117  136  131  122
157  123  136  136
100  140  128  116
Out: 140

133  130  113  116  127  110
155  154  143  116  151  119
116  113  102  134  113  124
Out: 113

 99  106  149  133  115  126
150  139  113  157  134  142
128  115  120  152  114  135
Out: 115

144  128  129  132  149  119  134
143  126  129  135  151  117  134
139  128  127  138  146  118  134
Out: 128

121  110  121  144  103  114
120  128  125  123  130  133
126  114  142  134  115  128
Out: 114

114  129  105  131  114  132  129
125  129  131  127  123  128  128
137  129  131  127  132  124  129
Out: 129

107  126  135  133  130  135
129  104  104  134  151  144
124  130  136  132  121  125
Out: 130
---
[[135 133 126 127 135 122 117]
 [119 125 143 105 124 156 124]
 [125 127 124 136 127 123 133]
 [140 134 122 135 139 112 117]
 [115 128 147 113 121 149 124]
 [112 118 137 121 107 152 151]
 [146 133 118 138 138 107 121]
 [130 128 130 120 134 133 120]
 [127 137 144 113 135 135 104]
 [120 125 130 124 125 137 131]
 [116 120 129 127 121 140 141]] | 104

[[123 109 136 132 135 128 133]
 [122 106 134 132 133 125 131]
 [117 103 126 136 147 155 130]
 [123 111 135 133 145 149 134]
 [120 102 127 134 137 135 130]
 [125 118 138 132 144 143 135]
 [122 106 131 132 134 127 132]
 [122 111 130 134 147 153 133]
 [122 107 134 132 134 127 132]
 [124 118 137 133 147 151 135]] | 133

[[138 122 130 117 127 126 141 130 114 136 122 129 117 132]
 [128 135 139 131 129 126 124 124 130 120 126 130 133 121]
 [125 126 136 148 139 124 136 124 124 129 109 137 125 121]
 [135 130 129 111 120 128 126 129 125 126 137 124 127 131]
 [140 126 133 111 123 127 136 129 116 132 127 127 120 132]
 [126 131 135 138 133 126 128 125 129 124 121 132 130 122]
 [129 127 134 134 132 125 134 126 122 129 117 133 124 125]
 [122 131 138 150 138 124 128 122 131 123 114 136 131 118]] | 122

[[139 103 140 123 117 121 119 141 144 107 111 106 146 138 133 139]
 [114 144 145 119 110 137 152 136 134 118 138 134 151 110 108 116]
 [115 151 138 133 129 131 131 134 113 149 134 105 128 104 127 111]
 [119 139 109 126 115 143 118 132 150 118 142 121 124 107 131 150]
 [129 151 150 153 120 138 132 138 110 142 143 126 148 115 147 133]
 [119 119 140 133 113 140 113 132 129 152 123 142 138 131 114 139]
 [139 115 114 125 139 125 149 128 149 112 134 150 114 151 145 103]
 [142 125 105 139 147 142 108 105 107 121 131 148 132 127 111 149]
 [117 124 151 129 143 126 139 140 143 112 138 108 114 109 144 152]
 [131 106 136 137 139 107 114 115 141 106 140 107 118 138 152 119]] | 149

[[126 131 127 128 132 135 129]
 [125 131 129 129 130 132 128]
 [141 114 114 152 135 124 118]
 [130 121 127 127 122 125 126]
 [130 122 130 126 121 126 126]
 [129 123 130 127 120 127 124]
 [118 133 127 128 143 145 134]
 [128 126 128 132 124 127 125]
 [128 127 125 131 131 129 131]
 [144 112 112 157 142 124 116]] | 125

[[127 137 126 139 125 125 129 132 131]
 [118 128 127 134 126 119 134 139 129]
 [141 142 133 122 145 132 111 124 149]
 [142 108 138 116 130 152 129 113 132]
 [116 117 126 131 119 120 143 137 116]
 [131 130 122 124 134 125 123 130 131]
 [136 142 122 117 138 116 105 123 133]
 [128 139 130 127 134 125 118 125 134]
 [137 130 127 129 129 130 121 128 140]] | 133

[[133 130 136 117 134 127 113 121 121]
 [140 133 150 115 127 127 127 121 125]
 [126 124 123 119 118 140 134 125 132]
 [122 128 122 138 137 124 124 135 128]
 [127 133 125 149 141 103 127 147 127]
 [131 128 126 121 115 131 146 125 133]] | 128

[[139 121 138 142 150 127 122 116 115 130 142 119 134 111]
 [127 130 136 137 129 138 142 136 127 141 122 138 127 137]
 [113 132 130 115 114 121 132 127 141 120 109 136 115 151]
 [126 121 122 117 119 140 138 141 123 141 133 129 136 130]
 [126 112 131 122 139 116 104 111 114 126 143 109 137 110]
 [120 138 128 125 121 112 124 117 143 108 109 134 110 143]
 [134 142 121 138 124 129 130 135 138 120 125 132 125 127]
 [136 123 121 127 128 137 133 136 121 132 139 123 136 118]
 [131 125 124 129 126 140 139 140 121 145 133 134 134 125]
 [118 127 140 131 129 129 134 128 128 137 117 136 123 140]] | 118
---
[124 130 143 118 117 131 106] value 106
[103 119 154 127] value 127
[136 101 114 140 102 136] value 136
[129 106 128 130] value 130
[113 153 131 107 128 111 143] value 143
[114 147 109 103 120 112] value 112
[108 125 151 132  99] value 99
---
Input: [[139, 151, 102, 104, 117, 117, 125], [144, 148, 118, 100, 111, 113, 146]]
Output: 148
Input: [[151, 144, 99, 107], [153, 150, 102, 146]]
Output: 150
Input: [[144, 98, 116, 140, 130, 114], [144, 118, 147, 138, 157, 136]]
Output: 118
Input: [[128, 129, 107, 154], [150, 132, 133, 145]]
Output: 132
Input: [[136, 115, 129, 148, 125], [143, 128, 131, 104, 142]]
Output: 128
Input: [[122, 132, 136, 151, 125, 106, 115], [125, 126, 124, 121, 128, 120, 150]]
Output: 126
---
[[146 147 117  98 108 112 147]
 [142 151 108 102 112 115 136]
 [126 126 100 123 110 122 118]] ==> 126

[[124 135 105 130]
 [129 129 109 114]
 [122 120 140 139]] ==> 120

[[126 149 127 113 145]
 [147 137 123 105 124]
 [133 108 128 141 109]] ==> 108

[[120 143 126 150 133 114]
 [115 118 153 121 127 126]
 [121 124  99 108 137 125]] ==> 124

[[138 126 142 127 131]
 [138 136 146 127 104]
 [139 124 147 113 136]] ==> 124

[[146 139 129 128 130]
 [150 131 128 129 137]
 [128 130 149 140 129]] ==> 130

[[ 99 117 115 157 122 100]
 [110 132 128 122 123 126]
 [151 130 129 117 140 144]] ==> 130

[[129 129 129 128 129 129]
 [129 131 133 130 131 130]
 [129 141 140 131 143 155]] ==> 141
---
[[109, 101, 103, 143, 138],
 [121, 137, 132, 129, 118],
 [127, 134, 132, 135, 141]] → 134

[[143, 130, 122, 102],
 [143, 129, 118, 150],
 [128, 142, 131, 158]] → 142

[[126, 134, 127, 136, 152, 123],
 [106, 123, 125, 103, 130, 151],
 [121, 146, 126, 129, 112, 133]] → 146

[[123, 144, 99, 140, 126, 131, 112],
 [127, 119, 143, 131, 126, 128, 121],
 [121, 120, 143, 134, 119, 110, 120]] → 120

[[148, 111, 130, 137, 138, 121, 112],
 [150, 106, 125, 146, 127, 154, 115],
 [136, 132, 119, 126, 128, 110, 125]] → 132

[[123, 106, 125, 117, 112, 134, 107],
 [120, 137, 123, 118, 122, 133, 114],
 [129, 133, 127, 146, 151, 110, 151]] → 133

[[104, 131, 113, 128, 111, 111],
 [139, 128, 114, 127, 131, 124],
 [119, 130, 117, 127, 122, 123]] → 130
---
[[118 115 104 131]
 [132 113 109 119]
 [145 128 134 111]]
145, 104

[[130 105 138  99 101]
 [124 118 144 150 134]
 [135 145 139 130 157]]
157, 99

[130 124 106 128]
130, 106

[103 127 146 122 156]
156, 103

[141 133 141 137 139 156]
156, 133

[126 135 128 152 156 143]
156, 126

[[129 126 134 128 125 153 129]
 [125 130 119 126 117 118 128]
 [139 130 116 146 121  99 112]]
153, 99

[152 105 130 103 127]
152, 103
---
[[130 133 126 124 133 128 123]
 [126 125 133 133 131 123 130]
 [155 139 130 128 123 116 135]] -> 133

[[123 136 128 129 122 129]
 [122 130 128 129 117 151]
 [130 135 117 134 128 122]] -> 128

[[127 136 136 102]
 [132 120 120 145]
 [147 128 128 127]] -> 120

[[107 121 130 145]
 [119 147 119 133]
 [128 128 128 128]] -> 119

[[118 140 121 125]
 [122 127 149 121]
 [153 143 115 133]] -> 149

[[134 153 144 132]
 [132 123 117 128]
 [128 151 141 147]] -> 117
---
[140, 152, 128, 104, 116] Answer: 116, 140
[102, 127, 112, 118] Answer: 118, 102
[[141, 136, 109, 152, 109, 104, 105], [136, 133, 116, 153, 132, 107, 102]] Answer: 105, 136
[151, 140, 134, 128] Answer: 128, 151
[140, 115, 131, 154, 126] Answer: 126, 140
[100, 141, 101, 139, 141, 102] Answer: 102, 100
[123, 105, 137, 133, 121, 155, 131] Answer: 131, 123
[126, 147, 111, 152, 103] Answer: 103, 126
[112, 119, 151, 125] Answer: 125, 112
[134, 106, 128, 131, 117, 130] Answer: 130, 134
---
[152 137 121 143 140 150 138] ans = 140

[[123 125 135 128 124 120 123]
 [140 131 144 154 117 142 125]] ans = 124

[[139 139 140 127 127 131 147]
 [132 153 144 146 139 127 123]] ans = 127

[115 138 104 119 157 141 135] ans = 157

[136 129 133 151 130 123 134] ans = 130

[[114 116 141 143 139 123 140]
 [145  99 133 146 125 141 130]
 [155 106 131 127 144 157 139]] ans = 139
---
[142 108 151 121 137 124] | 151

[[132 115 108 135 127]
 [118 135 112 135 152]
 [132 143 152 126 126]] | 108

[117 103 116 137 143 137 119] | 116

[[149 145 125 106 114 120]
 [127 128 128 119 108 130]
 [120 118 128 116 102 133]] | 125

[137 121 150 105 131 128 128] | 150

[[135 127 138 117 132 107 125]
 [122 128 118 127 127 141 128]] | 138

[[131 126 121 142 129 120]
 [155 114 143 138 137 130]
 [109 148 130 146 124 117]] | 121
---
[119 129 141 125 102] ans = 141

[[127 156 103 155 103]
 [131 151 115 142 106]
 [135 123 128 123 135]] ans = 128

[[130 118 125 127 142]
 [113 126 106 124 124]
 [124 119 112 132 139]] ans = 112

[129 126 150 103 138] ans = 150

[131 137 119 151 128] ans = 119

[102 129 117 100 141] ans = 117

[[128 125 129 132 128]
 [109 118 118 128 121]
 [120 118 114 135 103]] ans = 114
---
[115 130 118 114 150] 150

[143 115 128 107 101 128 132] 101

[105 106 133 115 105] 105

[143 128 108 158 125] 125

[115 122 140 104 120 118] 120

[[135 113 138 144 142]
 [153 129 108 142 126]] 142
---
array([120, 148, 135, 118, 152]) Out: 118
array([131, 157, 110, 114, 128]) Out: 114
array([139, 137, 106, 104, 133]) Out: 104
array([102, 137, 156, 134, 129]) Out: 134
array([144, 102, 108, 140, 104]) Out: 140
array([111, 128,  99, 131, 141]) Out: 131
